Each row has a name. After each piece below comes the name of the row it's from, unless a question asks for something else. Each question is about the rows just above it.

[127 138 139  93 137 132] : z183
[130 131 129 121 130 130] : z25
[ 93 137 139 137 132 127] : z771
[137 139 138 132  93 127] : z968
[127 132 137 139 137  93] is which row reordered? -> z771
Put [129 130 121 131 130 130] back in order: which row is it? -> z25
Put [ 93 127 132 137 137 139] back in order: which row is it? -> z771

[142 142 113 140 118 121 165 131] -> z771
[ 89 107 149 110 119 134 103 113] -> z968
[142 141 165 113 121 159 142 118] -> z614
[110 145 133  80  58 142  62  71] -> z731
[134 110 149 119 106 113  89 103] -> z183
[142 138 121 145 144 118 104 119] -> z800
[113 118 121 142 142 159 142 165] -> z25
[165 146 119 144 165 127 173 145] -> z931
[142 142 113 140 118 121 165 159] -> z786
Put [119 110  89 134 107 149 103 113] back in order: which row is it? -> z968
Which row holds these entries in another order? [118 121 165 159 142 142 113 140] -> z786
[113 118 121 141 142 142 159 165] is which row reordered? -> z614

[154 103 140 133 106 139 145  99  75  88 135 100 113 115 152 126 130 120
 111 147 132 164 116 133 122 150 129 154 128 127 146 117 135 104 139 125
 136 130  74 142 113  61 149 128]  z67
[ 75 128 145 147 122 140 152 133 150 126  74 149 154 130 133 113 111 125
 136  61 139 115 133 135 106 135 130 139 116 142 164 104  99 146 100 154
 120 113 127 117 129 128 103  88]  z800
[125 139 106 130 128 154  99 120 127 117 113 100 116 133 135 133 154 145
 113 139  61  75  74 115 142 135 130 150 131 104 122 164 128 103 149 129
 146  88 126 111 140 147 136 152]  z731
[117 128  61 142 150 101 111 136 134 136 154 104 130 125 139 125 129 133
 139 154 106 103 149  80 120 127  92 128 126  89  74 130 164 113 151 135
 130 145 122 112 133 135 120 147]  z771
[117 130 128 136 133 139 130 113 145 135  80 147 129 125 150 125 135 103
 101 106 120 138  89 120  61 154 111 130 126 142 122 133 154 164 104 112
 127 151  74 128 136 149 134  92]  z183
[154 103 138 133 106 139 145 109  72  88 135  96 113 113 152 125 130 120
 111 147 132 164 111 133 122 150 129 154 128 127 142 110 135 104 139 125
 136 130  74 138 115  61 149 128]  z786
[149 134  92 117 130 128 136 133 139 130 113 145 135  80 147 129 125 150
 125 135 103 101 106 120 138  89 120  61 154 111 130 126 142 122 133 154
 164 104 112 127 151  74 128 136] is which row reordered? -> z183
Put [ 61  74  75  88  99 100 103 104 106 111 113 113 115 116 117 120 122 125
 126 127 128 128 129 130 130 131 133 133 135 135 136 139 139 140 142 145
 146 147 149 150 152 154 154 164] back in order: which row is it? -> z731
Put [128 154 103 140 133 106 139 145  99  75  88 135 100 113 115 152 126 130
 120 111 147 132 164 116 133 122 150 129 154 128 127 146 117 135 104 139
 125 136 130  74 142 113  61 149] back in order: which row is it? -> z67
[111 136 134 136 154 104 130 125 139 125 129 133 139 154 106 103 149  80
 120 127  92 128 126  89  74 130 164 113 151 135 130 145 122 112 133 135
 120 147 117 128  61 142 150 101] is which row reordered? -> z771
Which row holds these entries in another order? [ 61  74  75  88  99 100 103 104 106 111 113 113 115 116 117 120 122 125
 126 127 128 128 129 130 130 132 133 133 135 135 136 139 139 140 142 145
 146 147 149 150 152 154 154 164] -> z67

[115 116 131 121 141 123 124 145 137 120 140 136 139 124 145 130 134 119
 137 124 121 127 134 137 124 130 109 118 132 138 132 125 118 124 124 125
 125 133 125 125 126 120 119 123 131 120 126 139 133 130 115 143 132 122
 122 136] : z786
[117 112 132 123 146 129 122 130 140 119 143 128 140 126 139 124 140 129
 143 122 122 124 138 137 120 136 116 103 134 142 126 124 115 128 118 121
 130 137 120 125 129 118 123 120 130 118 126 137 127 129 118 136 129 117
 125 131] : z731
[134 130 138 129 126 120 126 131 130 137 133 115 133 118 131 126 120 115
 117 128 125 128 131 104 127 136 122 127 133 131 134 128 131 126 126 132
 129 126 129 136 132 122 134 121 118 120 126 120 120 119 127 123 135 124
 124 139] : z614
[127 128 130 133 129 131 132 118 125 131 122 139 124 129 138 132 124 128
 120 130 126 126 120 126 134 136 120 133 118 117 131 134 126 120 129 127
 119 134 120 126 136 127 131 137 115 121 130 134 126 133 104 122 123 115
 126 128] : z968
[130 127 122 127 131 124 127 111 117 125 117 134 134 127 134 134 121 136
 113 131 125 126 126 126 135 136 115 127 120 125 140 135 120 125 126 134
 117 135 124 123 131 133 136 131 113 125 131 136 125 138 109 125 125 118
 127 134] : z800
[126 123 126 125 129 131 137 135 127 124 117 118 120 134 122 120 134 104
 126 115 119 132 133 120 131 118 115 126 136 130 126 133 121 128 128 134
 127 122 120 131 124 126 126 136 129 131 127 138 130 139 128 130 129 120
 132 133] : z771
[ 93 148 172 119 146  96 100 172  71  97 148 110 123 117 159  98 166 124
 145 110 146 112 165 140 133 139 127 177  44 146 155  83  76 105 127 210
 106 101 133  94  99 107 154 108 137 107 166 106 123 141 145 125 153  79
 168 118] : z67
[118 114 132 122 145 128 124 122 145 120 142 140 140 128 141 126 137 132
 141 123 122 125 136 136 120 131 115 109 134 146 128 125 122 126 120 110
 129 136 121 125 128 116 121 121 132 119 126 138 129 128 117 140 129 119
 124 133] : z768
[127 115 115 118 134 128 133 121 136 131 137 130 120 132 130 124 124 119
 131 120 128 126 126 134 122 126 133 125 127 127 126 132 130 123 134 128
 118 122 126 139 117 120 131 104 133 131 134 120 129 126 136 129 120 130
 126 138] : z834
[117 124 132 134 129 128 132 120 116 131 122 135 123 130 139 130 125 138
 124 130 126 126 121 126 135 133 120 128 118 122 129 133 128 121 129 133
 119 133 119 127 133 124 131 136 115 120 130 133 127 133 106 122 123 115
 126 127] : z931
Which row holds these entries in another order? [120 119 127 123 135 124 124 139 134 130 138 129 126 120 126 131 130 137
 133 115 133 118 131 126 120 115 117 128 125 128 131 104 127 136 122 127
 133 131 134 128 131 126 126 132 129 126 129 136 132 122 134 121 118 120
 126 120] -> z614
Put [134 126 133 104 122 123 115 126 128 127 128 130 133 129 131 132 118 125
 131 122 139 124 129 138 132 124 128 120 130 126 126 120 126 134 136 120
 133 118 117 131 134 126 120 129 127 119 134 120 126 136 127 131 137 115
 121 130] back in order: which row is it? -> z968
Which row holds these entries in another order? [145 119 132 131 136 125 119 124 139 118 121 118 123 136 133 137 133 124
 122 125 132 131 120 140 138 124 126 120 126 109 124 143 120 130 125 115
 127 130 137 125 124 141 124 132 130 123 145 122 121 137 116 134 139 134
 125 115] -> z786
Which row holds these entries in another order? [128 126 115 123 122 104 133 126 134 130 121 115 137 131 127 136 126 120
 134 119 127 129 120 126 134 131 117 118 133 120 136 134 126 120 126 126
 130 120 128 124 132 138 129 124 139 122 131 125 118 132 131 129 133 130
 128 127] -> z968
Put [104 115 115 117 118 118 119 120 120 120 120 120 121 122 122 123 124 124
 125 126 126 126 126 126 126 126 127 127 127 128 128 128 129 129 129 130
 130 130 131 131 131 131 132 132 133 133 133 134 134 134 134 136 136 137
 138 139] back in order: which row is it? -> z968
Which row holds these entries in another order? [128 130 129 120 132 133 126 123 126 125 129 131 137 135 127 124 117 118
 120 134 122 120 134 104 126 115 119 132 133 120 131 118 115 126 136 130
 126 133 121 128 128 134 127 122 120 131 124 126 126 136 129 131 127 138
 130 139] -> z771

[140 110  68 120 135  92 100 148 124 125 132 168 133 156 166 113 106 137
  87  83 126 112 102 106 148 148 165 110 161  94 115 105  99 106  88 142
 132 163 152] : z931
[139  88  86 134 141 124 136 143 103 119 130 151 122 146 146 129 121 159
 121 139  96  95  85 100 157 147 184 105 179  76 105 130 118 101  89 148
 103 135 160] : z771
[ 96 106  84  89 130 104 131 146  86  97 106 134  78 143 186 121 162 100
 148 149 141 117 102 144 177 138 134 134 146 102 128 126 117 146 157  88
 122 160 120] : z25
[143 118 180 127 135 139 114 129 132 101 147  88 102 149 121 114 154 143
 115 191 111 128 142 137 116 148 174 165  83 162 113 164 109 135 130 116
 177  87 115] : z731
[137 124 142 132 153 114 174  96 144 124 138 121 105  89 113 127 168  89
 170 152  55 136 151 111 144 166 153 104 149 106 127 158 176 142 128 147
 103 129 134] : z800
[136 129 154 150 134 144 130 158 115 163 165 124  85 106 117 108 145 154
 108 121 160  72  61  72 157 118 153 129 115 156 135 121 134 119 124 168
 109 143 104] : z768
[115 168 121 124 124 108 145 104 156 154 117 143 144  85 119 134 129  72
 154  72 136 158 163 134 121 117  61 108 129 135 157 109 165 150 153 130
 106 160 115] : z183
[132 165 128 109 123  89  84 126 166 131 137 134 134 134 144 106 124  87
  92  73 157 158 167 141 108 136 102 145  86 169 145 109 110 146 138 117
 178 152 109] : z786
[133  87 132 138 125 164 121 154  90 109 130 115 121 168 131 133 119 196
 113 186 133  93  82 125 136 119 177 144 134 116 101 142  95 103 108 125
 132  93 142] : z67
Which row holds these entries in another order? [108 104 158  72  85 118 124 115 150 153 121 168 154 124 117  61 157 129
 129 154 134 130 121 136 106 134 145 119 160 109 135 115 163  72 144 156
 165 143 108] -> z768
Which row holds these entries in another order? [ 83  87  88 101 102 109 111 113 114 114 115 115 116 116 118 121 127 128
 129 130 132 135 135 137 139 142 143 143 147 148 149 154 162 164 165 174
 177 180 191] -> z731
[115 160 106 130 153 150 165 109 157 135 129 108  61 117 121 134 163 158
 136  72 154  72 129 134 119  85 144 143 117 154 156 104 145 108 124 124
 121 168 115] is which row reordered? -> z183
Which row holds these entries in another order? [ 82  87  90  93  93  95 101 103 108 109 113 115 116 119 119 121 121 125
 125 125 130 131 132 132 133 133 133 134 136 138 142 142 144 154 164 168
 177 186 196] -> z67
[115 115 168 121 124 124 108 145 104 156 154 117 143 144  85 119 134 129
  72 154  72 136 158 163 134 121 117  61 108 129 135 157 109 165 150 153
 130 106 160] is which row reordered? -> z183

